The rows of M fall into several groups, and each row is roughly a mix of its group's hidden directions.
M, 71 rows:
[[ 14 -28 -16  56  25  41  36  10 -26  -4]
 [ -2  16  16 -33  29  17 -12  62 -27  36]
 [ 13  -4  19   1   7   0  62  22  30  55]
 [  4  15  22 -61  10 -23 -26  36 -41   4]
 [ 21 -26  11  22 -41 -26 -43  13  30 -42]
 [ 15  47  44 -46 -12 -27 -18   9  -6 -31]
 [ 24   6   1  -1  35 -19  62  35  34  19]
 [-16  -9  10  17  22 -41 -40 -40 -39 -35]
 [ -2  14  41  43  56  -2  -1 -19  -8  39]
 [-20 -16 -52 -43 -40  -4  30   7  20  25]
 [-23  -6 -22  -1 -44   6 -45 -33 -43 -29]
 [-20   9  11  -5  70  43  -7 -37   2   2]
 [ -3  36  70  -7  -5 -33  22  23 -21   3]
 [ 46 -28 -27 -46 -16  27  20  39  -2 -11]
 [ 39  18  18  19  51 -19  14  30   9 -46]
 [ 15 -14  37  14 -58  19  41   2 -15  35]
 [-15   0  36 -39  31  -2 -11 -60  -4 -32]
 [ -3 -10 -31 -36 -49   9 -34   6   0 -52]
 [ 23  13  -1  12  52 -28  57  28  21   9]
 [ 15  17 -23 -56 -29 -36  -4  46  -2 -20]
 [  2  -6  -5  38  36  42 -54 -28   0 -22]
 [-13   4 -28  53   3  -5  47  48 -17  14]
 [ -6 -11 -20  61 -13  35  27 -44  19   5]
 [  5 -14  -7 -61 -19   7 -38 -31  43  14]
 [-13  27 -17 -52  22 -29  50  -4 -22  24]
 [ 35  44  25 -25 -14  32  31  44  13  -9]
 [ 12 -30 -37  54  28  41  14  -5 -21 -17]
 [  7  19 -20 -41  18 -42   7  63   0  17]
 [  5  14 -42 -14 -35 -47  40 -26 -31   1]
 [-17 -60  27  21  14 -30  13 -17 -39  26]
 [-12   6  29  49  -4   1 -10 -42 -56  20]
 [-12  79  -1  26  -3  18   3  14  34  -6]
 [-17  76 -21  -2 -16 -14 -16  18  33 -14]
 [  3  -7 -12  63   6  61 -26  -2  -6  13]
 [ 16  -5   9 -31 -13  23 -50  24  30 -53]
 [ 20  16  52  12   4   2  49  41 -34  -4]
 [  7 -27  21  33 -15   7 -43 -34  31 -47]
 [-27  -9 -26  39  16 -52 -16  -4 -43 -26]
 [  9 -23  53 -10 -64  -8 -13  31   0  -5]
 [ 16  -5 -34 -47  -8  -5  10  41  43 -38]
 [-13 -18 -45 -49 -49   3  22  13  25  14]
 [ 28 -32  11   9  28   3 -12 -17 -55 -51]
 [ 19  -1 -16  -6  -3 -21  79  29  16  20]
 [  2  39   9  58  17  51  28   6  12   2]
 [ -2  15  18 -19  29  39 -29  40 -46  32]
 [ 15 -12 -20 -51 -29  12  -5  38  44 -33]
 [ 15   0 -20  -1 -41 -40  22  63  13  18]
 [ 12 -14  59   6   0  18  53  21 -11  36]
 [ 13 -14  45  11 -67  34 -12  -6 -23   0]
 [  5  18 -42  -4 -38 -26  44   7 -42  29]
 [ -1 -35  29  39  12  17  53  13 -21  37]
 [-13   7   4  13 -23  43  38 -30 -48  38]
 [-18  28  -4  23  11  36 -31 -51  46   8]
 [  1 -21  27  32  12 -25  43  31 -55   1]
 [ 32   0   2 -32  15   2  12  50  55 -29]
 [ 27  14   8   8  59 -21  41  33  31   0]
 [-14  21  12  19 -16  -1  54  48  15  45]
 [  4  25  -8 -58   2 -37  -1  15 -55   8]
 [ 16  14 -46  16 -37 -10  -9   4 -65  12]
 [-34 -18  -2 -28 -33  33 -29 -20  19  52]
 [-33  -2 -32 -37  38   4 -31  -4  46  28]
 [-16  21  18  71  27  35  14 -23   4   8]
 [ 19  16 -54  22  -3   0 -39  14 -55   4]
 [  8 -23   5  11 -28 -39  -6 -31  48 -50]
 [ 27  19  39 -40  -5  49 -13 -25  38   3]
 [  4  10 -36   6  23 -16  26  61  38  28]
 [-14  -5   9 -16 -19 -26  72 -20  39   7]
 [ 21  -9   4   0   2 -21 -73  33   7 -37]
 [-32 -14  -9  71  17 -13  30   7 -23  23]
 [ 21  12   9  33  33 -29  67  13  -9  18]
 [ -3  25 -55 -19  29 -35  22 -42 -20  -9]]
One row of each group comes first, with its name. Which group is each row after those in?
[ 16 -18  25  14 -10   9 -76  10  -3 -36]  L
[ 29  -2  37  34  21  42  43  17 -30 -10]  T
[-14   6  -8 -15  32   8 -74  -9  12 -39]  K

[ 23  -2  30  13 -40  17 -34   1 -29 -58]  K
[ 25 -21  27 -63 -13 -35 -11  11 -30 -22]  T
[  4  26  77 -18 -10 -11  29  19  -4  21]  T
[ -9  -3  23 -20  66   3 -23   5  50 -21]  L
[  9  16  -2  -2  78 -17   4  21  40  -3]  K
[ 24 -45  44 -24  -2 -12  35  24 -41  11]  T
